(in the rows, 100 means zero)
First come named moves, each a turn or a mirror, each shown by rows before and after it. For each pair of rows after them, which moves, in which order, take the first row to the second? The first pair is done for you.
Q_442 (before |-> after):
91,130,98,74,102,126,83,80,102,128,47,87,117,102,85,78,111,124,121,68,125,63,97,98,94,88,91,150,98,108,91,108,60 |-> 97,125,111,76,101,137,64,79,107,126,42,96,110,99,97,73,117,124,100,86,110,68,83,96,102,80,97,150,94,120,93,109,49
94,96,102,124,92,97,80,97,86,136,99,99,101,76,146,106,152,72,94,128,61,126,110,105,130,54,77,91,103,107,84,108,129 |-> 96,108,71,122,100,65,131,115,78,123,101,84,124,90,105,113,141,69,139,69,120,105,152,100,93,82,78,93,103,69,74,101,140
108,93,95,101,93,108,112,99,95,111,110,110,99,109,101,110,97,98,96,104,101,89,114,92,92,104,100,92,98,105,100,97,105 |-> 113,92,99,105,95,112,107,97,97,109,112,109,97,102,102,105,97,99,90,108,97,92,112,91,99,102,98,96,97,114,99,95,103
93,123,114,81,92,95,78,76,102,102,64,102,105,95,93,104,92,120,93,126,68,89,84,119,101,79,89,119,91,114,103,128,102 |-> 92,127,97,77,99,82,109,87,94,93,65,90,124,107,72,106,82,120,123,90,103,81,113,116,76,92,88,117,90,91,103,127,109
Q_819 (before |-> after):
88,93,96,77,74,124,110,90,103,103,92,113,133,89,100,109,113,95,112,80,119,104,131,115,81,102,105,78,97,71,122,127,124 |-> 97,93,97,75,66,118,102,86,104,114,84,111,129,85,104,105,114,100,103,90,114,113,127,117,84,96,106,82,100,70,128,122,118
75,84,109,156,134,145,110,93,92,106,134,116,134,112,138,132,113,99,71,98,100,85,99,113,83,117,89,84,84,87,106,104,118 |-> 70,87,98,157,139,124,100,90,104,106,122,106,140,110,139,132,119,97,75,84,109,92,104,112,78,104,82,79,86,74,104,98,121
90,89,97,105,82,76,95,92,93,102,105,99,127,86,102,107,144,85,117,125,74,96,75,144,115,101,95,107,91,98,108,91,71 |-> 95,88,96,103,87,95,105,98,85,103,114,103,121,94,100,111,138,84,116,131,69,94,76,143,115,111,101,111,90,105,110,92,69
90,130,97,95,96,133,152,87,81,120,96,108,100,123,107,109,93,96,97,62,121,77,106,96,101,114,128,115,80,100,99,100,101 |-> 80,130,83,101,111,108,141,82,96,113,80,103,107,117,103,109,96,99,98,44,133,85,110,98,86,106,120,103,79,81,91,103,107
Q_830 (before |-> after):
104,85,104,109,107,104,73,87,86,109,85,100,86,91,110,94,98,97,83,133,79,115,92,112,88,94,91,95,90,120,92,75,109 |-> 103,84,95,112,105,100,81,84,83,114,92,99,87,91,114,94,102,95,80,132,84,110,105,108,77,104,86,92,87,110,93,84,116
104,91,104,99,98,147,125,121,82,102,124,117,106,112,127,105,92,110,101,109,83,86,101,94,114,121,113,123,103,117,87,99,88 |-> 96,83,99,105,94,138,131,116,75,110,131,113,99,109,126,108,96,97,91,99,94,81,118,92,98,125,101,121,91,107,88,103,96
111,121,111,89,121,146,125,120,102,96,129,105,105,127,114,106,79,111,108,118,93,91,90,105,88,113,115,103,91,105,70,106,89 |-> 110,110,103,92,114,140,128,110,95,102,140,106,108,124,118,103,78,106,99,119,95,89,103,101,86,110,110,98,80,99,74,111,100
Q_805 (before |-> after):
92,81,71,125,121,104,132,102,121,75,121,117,123,108,97,111,111,99,122,67,103,112,106,87,67,127,92,64,82,86,98,84,122 |-> 94,85,92,95,95,74,70,74,133,124,83,84,123,78,99,69,133,89,95,88,97,125,99,93,88,83,78,72,92,72,120,109,105
113,107,100,92,86,107,77,94,93,107,109,104,97,75,112,73,115,103,71,96,91,98,73,77,112,88,91,116,95,105,113,95,92 |-> 114,112,92,100,98,124,100,114,86,82,119,112,96,91,109,95,106,109,89,87,94,91,73,75,107,105,107,121,88,116,95,81,97
94,87,104,111,99,111,115,115,92,104,114,115,93,107,103,104,105,96,96,123,78,98,91,105,105,107,100,98,115,128,98,107,106 |-> 90,82,100,122,97,100,108,108,97,110,114,110,93,105,106,100,118,94,90,128,83,103,99,105,98,98,96,88,111,116,97,107,102
82,81,109,97,85,84,90,87,87,96,103,93,75,94,124,98,103,83,81,108,98,80,114,76,96,83,89,101,79,82,102,111,112 |-> 100,96,124,73,79,100,90,94,94,101,91,86,88,104,113,90,89,103,94,118,85,77,81,76,118,86,108,127,98,107,109,99,90
Q_212 (before |-> after):
99,104,84,96,109,109,122,98,68,92,112,108,116,112,100,86,121,95,127,87,105,88,70,120,93,113,130,113,99,101,90,96,105 |-> 98,109,90,85,108,89,94,96,79,106,90,97,120,100,99,73,123,100,125,88,106,100,63,124,101,91,123,117,110,92,99,104,102
85,90,86,116,112,78,100,97,108,78,101,110,92,100,110,103,103,106,105,85,109,108,114,99,87,89,92,80,88,85,93,104,120 |-> 99,100,87,109,118,96,120,112,100,69,105,106,99,112,97,111,91,113,119,82,114,101,111,101,84,106,96,89,94,91,88,94,106
91,89,111,101,105,65,99,97,71,106,90,111,87,87,91,107,101,99,74,93,96,91,141,86,85,122,95,64,71,81,139,107,100 |-> 105,99,107,93,104,88,128,111,60,96,97,110,95,102,77,114,83,107,88,83,106,81,138,84,88,141,110,80,74,88,134,101,92
Now pairs of rows:
(2 to 3 moves a pair)
130,100,122,110,105,130,84,88,105,125,79,105,101,81,94,93,77,100,83,149,70,111,64,102,127,124,80,99,115,124,110,96,94 |-> 124,92,110,133,117,136,111,97,92,112,104,125,92,94,110,111,77,93,81,135,69,107,82,96,116,144,71,79,97,125,105,86,110
Q_212 then Q_805
105,83,118,124,99,139,105,98,88,84,133,129,83,114,136,110,119,87,77,144,60,88,80,100,102,114,84,85,105,130,92,84,89 |-> 96,89,81,115,103,90,145,99,87,81,133,103,113,118,91,107,111,77,107,81,123,69,136,99,55,135,75,82,104,80,86,99,103
Q_805 then Q_442
119,89,136,95,109,112,71,83,100,99,93,68,87,104,104,69,79,121,81,121,75,97,78,96,123,63,120,123,127,106,114,114,81 |-> 100,84,93,115,121,85,136,90,83,72,123,69,97,113,87,89,75,103,107,65,121,76,136,89,70,93,107,100,111,67,99,116,103
Q_212 then Q_442
94,104,89,84,100,87,105,106,78,114,113,99,116,115,71,84,110,78,112,65,141,77,125,132,99,86,85,96,109,76,106,119,102 |-> 109,111,93,90,109,137,117,127,74,86,127,118,112,132,77,106,89,95,127,84,114,77,99,129,117,102,111,103,113,112,93,100,95
Q_442 then Q_805 then Q_442
67,108,118,83,124,61,78,89,122,117,97,76,116,69,80,75,91,86,89,51,160,119,134,95,92,58,62,104,108,61,76,94,75 |-> 63,106,109,104,128,103,148,107,91,90,150,102,106,105,85,105,75,76,98,47,161,101,153,88,76,105,75,96,96,86,59,84,91
Q_212 then Q_212
90,114,72,90,97,71,129,108,108,84,97,87,106,105,70,112,76,88,142,47,143,76,162,94,71,116,84,91,105,60,84,84,121 |-> 87,103,105,80,84,47,35,72,140,123,60,82,101,70,102,74,112,85,98,92,103,105,125,100,96,52,68,87,122,66,98,100,106
Q_805 then Q_805 then Q_212
95,93,71,116,125,99,121,111,93,62,121,122,102,108,97,115,105,92,120,81,115,94,99,111,94,102,117,94,83,102,75,83,114 |-> 106,89,109,89,84,115,101,78,77,123,119,107,95,97,117,89,119,71,72,132,97,85,92,106,120,90,108,106,89,131,106,114,98
Q_805 then Q_819 then Q_819
